One turn moves each row of this set onto another row. After a few examples, where does it send each row asked below?
k10: 0.118	-0.290	-0.418	0.871	-1.604	-0.801	-2.302	1.461	0.103	-1.571	0.275	-2.009	-0.256	-1.357	-0.171	-1.279	-0.366	-1.016	-0.324	1.778	0.361	1.042	-1.447	0.798	0.420	1.910	0.415	0.215
k962: -0.247	0.076	-1.244	0.930	-3.219	-0.295	-0.815	-0.478	0.059	-2.729	-0.333	0.518	-0.270	-1.505	1.613	-0.403	-1.052	-1.843	0.563	2.981	0.629	1.075	0.415	-1.385	1.614	1.096	0.873	-1.067
k705: 1.515	-0.026	-1.177	1.619	-2.076	0.876	-1.388	2.023	-0.067	-1.950	1.609	-0.736	0.032	-0.054	1.676	-0.102	0.712	1.028	1.856	4.153	1.321	-0.020	0.976	-1.452	-0.976	0.263	1.611	1.479
k118: 2.056	1.267	-0.690	1.542	-0.823	-0.098	-1.841	2.112	-0.940	-1.234	0.622	0.247	-1.105	-0.785	1.335	0.393	-0.725	-0.661	2.225	0.540	1.838	0.753	-0.919	-0.220	0.719	0.443	1.644	0.356
k636: -0.363	-0.507	-1.790	0.788	-2.705	0.504	-1.382	1.769	-0.491	0.189	0.151	0.336	-2.442	-0.922	0.187	-0.055	0.764	0.320	0.830	4.319	-0.275	0.109	-2.173	-0.279	0.115	0.231	0.582	-0.857
k126: 1.247	1.162	-1.460	3.368	-1.082	-0.405	-0.803	2.910	-1.241	0.136	0.614	-1.324	-1.629	-0.950	0.411	-2.121	0.273	-0.077	1.564	2.132	0.541	0.055	-1.971	-0.808	-0.455	1.122	2.448	0.397
k593: -0.425	-0.038	0.449	1.390	-2.922	0.797	-1.737	0.533	-0.442	-0.586	-0.616	-1.094	-0.008	-0.367	-0.026	-0.628	-0.591	-1.913	-0.071	3.216	-0.208	0.551	0.264	-1.656	0.646	1.982	0.907	-1.467
k912: 0.104	-1.136	-2.173	2.007	-0.831	-0.388	-2.072	1.090	-0.460	-0.149	0.211	-1.686	-0.669	-2.139	1.721	-2.250	0.052	-2.448	0.186	2.088	1.633	0.582	-0.945	-0.056	0.506	1.154	2.286	0.678
k419: -0.907	1.025	-2.498	1.355	-3.386	0.906	-0.356	-0.075	-0.986	-0.576	0.762	0.163	-0.951	-0.326	1.310	-2.150	-1.029	0.197	0.001	4.227	0.645	0.509	-0.269	-1.898	0.044	0.598	1.024	-1.519
k556: 1.447	-1.285	-2.707	2.617	-1.893	1.157	-2.233	0.592	-1.182	-2.314	0.379	-1.155	-2.749	0.114	0.653	-1.323	0.395	-0.057	-0.015	2.625	0.481	0.276	-1.044	-1.200	1.738	0.869	0.299	0.753
k355: 0.622	0.204	-0.453	1.593	-2.450	1.648	-0.612	0.312	-1.645	0.619	1.403	-0.976	-2.404	-2.392	0.158	-1.221	0.577	-1.124	1.192	2.178	0.511	0.583	0.863	-1.816	1.219	1.969	1.630	-0.318
k930: 1.382	0.745	-2.403	1.162	-1.201	0.005	0.021	0.618	0.388	-0.522	2.378	-0.040	-0.899	-0.252	1.245	-2.733	-1.306	-0.449	2.460	1.971	1.915	1.352	-1.026	-0.677	0.164	-0.038	0.200	0.294
k564: 0.113	1.727	-1.828	2.067	-3.063	-0.328	-0.427	1.569	-1.591	-0.985	2.229	-0.917	-0.599	-0.864	0.777	-1.797	0.299	0.273	1.819	2.173	1.952	0.391	-2.325	-1.709	-0.924	-0.109	1.797	-0.846
k942: 0.607	1.181	-1.999	0.680	-2.959	0.311	0.183	2.377	-0.225	-2.229	-1.110	0.431	-1.360	-1.720	1.499	-1.085	-0.054	0.296	2.772	3.148	0.182	-0.624	0.421	-1.167	0.822	0.555	0.700	-0.164
k115: 0.652	0.519	-0.627	1.449	-2.644	-0.762	-1.913	1.896	-1.355	-0.629	0.140	-2.024	0.016	-0.434	-0.429	-0.139	0.730	-0.596	1.257	0.881	1.585	0.871	-0.828	-0.462	-0.575	2.413	2.067	-0.738
k599: 0.983	-0.855	-0.744	0.821	-2.491	-0.226	-0.149	0.992	0.374	-1.793	1.968	-0.876	-1.574	1.006	2.512	-0.728	1.520	-0.258	1.098	3.744	0.883	0.286	0.554	-2.129	0.086	0.557	0.345	0.732
k520: 0.856	-2.066	-1.098	0.912	-2.826	0.949	-0.436	1.620	-0.297	-1.160	0.971	-0.515	-1.148	0.305	1.852	-0.506	1.204	-1.608	-1.222	2.941	1.640	0.431	-0.315	-1.679	-0.149	1.035	1.130	1.785
k112: -1.137	-0.211	-2.464	2.220	-2.736	-0.729	-1.045	0.282	0.389	-2.518	1.344	-1.250	0.041	-0.381	0.773	-0.789	0.098	0.359	1.780	1.833	0.284	-1.806	-1.694	-1.364	0.233	1.119	1.155	-0.438
k468: 0.628	0.060	-2.401	1.765	-1.530	0.898	-0.875	-0.464	0.298	-1.413	-1.039	0.905	-1.013	0.509	1.221	-2.514	-1.385	-1.653	0.936	3.438	0.313	0.620	-1.327	-2.015	0.968	0.781	1.175	1.114
k800: 1.529	0.945	-2.721	1.484	-3.037	0.044	0.508	1.565	-0.593	-0.459	1.158	1.270	-0.949	-1.204	0.850	-2.431	-0.745	-0.554	2.153	3.670	1.239	-0.389	0.436	-2.206	-0.128	0.712	1.872	-1.435
k342: 1.589	-1.318	-1.332	1.073	-2.601	0.702	-0.406	0.404	-0.505	-2.805	1.931	0.243	0.064	-0.913	0.274	-1.359	0.594	0.226	2.293	2.592	-0.034	1.072	-1.182	-0.902	0.556	0.539	-1.354	0.004
k434: 0.691	-1.190	-0.254	2.045	-2.112	1.534	-0.426	1.932	-0.739	-1.433	2.082	-0.435	0.635	-0.123	0.780	-0.689	0.846	-0.344	0.098	2.879	1.289	-0.270	0.387	-0.560	0.131	1.035	2.760	2.203
k120: 1.575	-0.105	-0.094	-0.143	-1.233	0.414	-1.929	1.403	-0.250	-1.139	-0.265	1.106	-0.229	0.250	-0.483	-1.443	-0.596	-1.527	0.779	1.926	0.119	-1.007	-0.265	-0.392	1.418	1.993	1.469	0.024
k11: 1.943	-1.578	-1.975	1.951	-0.577	1.068	-1.499	1.882	-1.253	-0.305	2.613	0.022	-0.698	0.064	-0.515	-0.919	0.532	-2.261	0.761	3.145	-0.001	-0.708	-0.299	-0.809	0.634	0.874	1.532	-0.841
k683: 0.016	0.607	-1.937	2.121	-0.437	0.050	0.093	2.120	-0.271	-0.753	0.314	0.265	0.957	-1.845	0.512	-2.612	0.925	-0.821	2.119	2.891	0.461	-1.291	-0.708	-0.334	-0.790	1.290	2.024	0.376
k798: 1.223	-1.014	-2.664	2.076	-0.926	0.943	-0.639	0.390	-1.548	-2.027	0.718	0.736	-0.630	-1.381	0.910	0.795	0.013	-0.467	2.384	1.338	0.339	0.451	0.708	-1.675	-1.097	0.836	1.788	0.136
k175: 1.580	0.342	-3.010	2.032	-2.954	0.816	-1.688	0.955	-0.980	-0.919	1.102	-1.304	1.818	-1.824	1.185	-0.513	0.252	-1.862	1.717	2.644	1.688	0.779	-0.651	-1.601	0.091	2.583	0.924	-0.391
k197: 0.676	-0.660	-1.258	-0.048	-3.317	-0.624	-1.120	1.486	-0.002	-1.170	0.725	-1.399	-1.808	-1.592	1.992	-1.760	-0.254	-1.674	1.301	2.793	0.769	0.987	0.001	-0.161	2.944	0.608	0.411	-0.626

k115 -> k564
k120 -> k118
k683 -> k942
Now these:
k705 -> k599
k800 -> k962
k636 -> k355
k798 -> k342

